In the rows, 128 means zero.
Each path below is one point turned by a fixed rotation once a step. After each direction that follows a path, write how fast that rotation turns it, in degrees each step (0 if it stays still).
Each turn is a multiple of 5 degrees from 10 to 175, or 0.
Each row of a path follows its step; steps can be skipped.
Path 1:
step 17: [146 122 120 134 136 124 129 119 124 130 131 127 128 134 130 119 122 125
 134 137 119 123 129 127 126 122 125 130 133 128 135 127 137 116 130 126
 144 119 120 122 120 119 129 129 129 126 132 120 124 129 120 124 127 128
 130 127 133 130 118 123 118 130 122]
step 18: [134 127 122 132 128 129 129 129 129 129 136 131 117 131 128 123 128 127
 136 130 122 120 130 133 124 129 117 131 139 126 134 132 139 120 123 136
 138 116 120 125 114 121 117 128 137 119 120 125 128 120 126 114 127 123
 123 133 121 124 128 125 127 125 126]
step 20: [128 125 129 135 128 123 131 131 128 128 128 126 130 136 129 135 125 131
 132 120 122 134 118 128 133 125 123 127 126 133 125 140 148 118 118 130
 137 129 118 126 131 128 126 134 127 132 135 130 125 111 125 125 118 133
 121 131 125 122 123 118 117 128 128]
step 23: [133 135 127 138 120 122 131 132 128 135 123 134 122 129 127 130 123 132
 140 123 137 124 122 129 136 126 115 127 124 130 140 138 130 119 119 131
 128 121 125 122 120 129 129 133 143 118 132 127 122 120 130 126 123 128
 130 121 135 121 133 134 134 135 136]
step 27: [129 125 115 137 128 117 137 126 131 128 132 128 127 120 131 127 122 127
 132 141 125 130 120 134 141 125 118 124 127 127 132 126 134 120 124 143
 127 118 127 123 126 128 133 120 136 122 123 120 137 121 131 131 138 131
 128 137 133 122 136 131 125 130 123]
step 31: [135 124 137 124 130 125 123 139 123 137 138 122 118 126 133 122 110 135
 138 133 126 131 124 135 131 126 127 127 136 128 134 133 140 123 117 133
 129 129 131 117 127 134 129 126 130 123 127 124 128 127 120 120 134 132
 127 140 130 124 128 132 118 123 133]
step 32: [132 139 133 135 125 123 128 130 129 128 132 129 125 130 130 126 112 130
 132 138 127 124 120 131 134 131 124 131 130 129 125 135 123 113 124 141
 126 120 134 108 134 135 131 127 132 128 126 125 121 124 122 117 127 127
 126 126 127 125 120 129 115 130 131]
step 34: [141 126 134 130 130 129 129 138 125 125 130 133 111 138 132 125 137 130
 144 133 126 122 118 127 136 124 130 134 126 128 136 127 127 120 122 134
 137 120 124 124 122 133 128 122 130 137 124 130 123 120 118 130 123 125
 119 133 125 137 132 122 131 131 135]
Directions:
[129 130 129 127 128 128 129 129 129 127 128 127 127 127 129 128 129 131
 127 129 126 128 130 130 125 125 126 127 131 126 128 126 128 126 125 128
 131 128 127 126 129 126 130 125 125 130 131 129 130 128 127 125 130 125
 128 126 126 129 127 129 125 126 131] => 25
[125 128 129 128 130 128 126 130 127 130 128 133 129 128 130 128 126 132
 127 128 129 125 127 128 127 126 127 124 128 129 128 127 129 127 129 129
 127 126 129 128 124 130 126 128 128 126 127 128 128 126 128 130 131 127
 129 127 127 129 128 130 127 126 126] => 85
[126 129 128 126 127 129 128 130 128 132 129 128 125 130 128 129 128 126
 126 129 129 126 131 127 129 127 127 128 128 127 133 130 126 125 129 129
 129 126 128 129 130 129 128 128 126 130 127 129 128 128 131 126 128 128
 124 131 127 127 127 128 130 127 129] => 135
[129 130 127 132 128 129 128 128 126 129 127 129 129 127 128 131 128 129
 128 130 128 126 131 125 128 129 126 128 128 128 127 129 124 127 129 126
 127 127 129 128 129 128 130 128 132 129 129 127 127 131 122 129 128 129
 128 127 125 129 127 129 130 128 129] => 160
Path 2:
step 9: [131 124 138 132 133 129 126 138 133 122 126 123 132 133 110 127 126 138
 129 130 127 124 137 124 131 135 116 128 133 126 138 123 135 131 128 129
 131 116 124 118 127 132 131 133 137 140 135 123 131 128 141 117 125 133
 139 130 135 130 124 120 139 125 121]
step 17: [148 127 124 126 121 121 132 131 127 135 126 117 136 127 117 127 119 132
 132 135 112 131 129 128 131 134 126 130 128 124 132 123 124 125 139 139
 122 122 121 121 127 134 129 138 121 130 135 125 132 138 127 116 128 130
 136 127 141 127 117 127 126 130 130]
step 18: [136 134 131 133 124 119 144 134 129 128 134 121 126 133 123 118 129 122
 121 126 128 126 137 123 130 117 136 131 123 113 139 126 128 133 119 133
 123 123 130 132 122 127 124 130 138 129 128 119 119 135 132 119 126 141
 120 121 136 134 133 126 120 137 130]
step 20: [129 118 128 129 118 135 130 125 128 131 125 107 123 133 127 115 127 123
 134 127 121 131 124 132 131 138 120 130 120 123 130 121 132 121 140 134
 127 110 129 125 124 119 124 128 131 128 121 130 137 116 128 115 122 124
 137 125 120 124 129 127 129 129 128]
step 21: [124 124 126 120 136 122 149 137 126 122 121 130 124 129 118 125 133 130
 126 121 120 133 124 124 142 143 128 124 120 126 141 118 125 127 120 127
 122 117 123 124 132 135 126 121 129 131 124 124 134 135 130 122 131 134
 132 123 128 129 132 126 119 135 128]
step 29: [126 133 132 129 126 119 136 132 129 135 127 128 132 126 134 124 134 145
 133 117 123 142 130 132 138 137 132 132 115 122 132 130 133 121 125 133
 131 124 129 118 122 131 127 128 127 127 133 127 133 129 121 124 129 142
 132 119 144 121 136 120 132 134 119]
step 32: [123 122 126 120 129 131 138 133 137 130 135 121 125 129 123 131 127 131
 129 124 138 133 133 119 125 131 137 128 128 125 136 129 133 124 133 140
 134 109 123 120 123 128 135 137 138 139 127 124 143 133 121 122 129 131
 131 133 137 116 127 133 131 131 121]
step 36: [136 123 127 133 127 128 134 123 128 133 121 124 132 133 130 131 117 131
 130 129 126 134 131 124 128 124 117 129 118 121 142 135 117 128 126 135
 131 114 128 128 124 123 118 129 141 131 132 120 133 132 132 116 116 145
 127 118 124 127 135 125 124 136 122]
Directions:
[127 130 127 126 127 128 128 127 129 127 128 126 127 127 128 125 131 129
 128 126 127 128 129 131 129 129 126 128 125 125 126 127 127 127 126 125
 128 126 126 129 128 130 127 130 130 126 126 130 131 128 130 129 129 129
 126 125 126 129 128 126 132 126 128] => 40
[127 131 128 126 128 128 128 129 130 126 132 127 129 128 131 126 131 128
 128 129 127 130 128 126 128 128 131 127 129 129 132 126 128 127 128 127
 126 125 126 130 126 125 126 125 126 129 128 129 126 128 127 131 127 129
 129 127 127 130 131 126 128 129 127] => 135
[129 127 129 128 127 129 126 129 130 125 127 123 127 127 125 130 130 129
 128 127 127 130 126 130 128 126 125 131 131 129 126 127 132 129 130 126
 128 127 128 130 131 129 127 126 128 127 130 129 126 129 129 128 128 127
 131 131 127 127 130 128 129 128 130] => 100
[129 129 126 131 129 129 127 128 128 128 128 125 130 127 130 130 127 126
 130 126 125 126 127 130 126 127 129 128 128 127 128 131 130 126 129 129
 127 130 128 129 126 129 126 128 128 126 127 126 127 131 128 128 126 133
 125 127 131 129 130 130 129 127 130] => 60
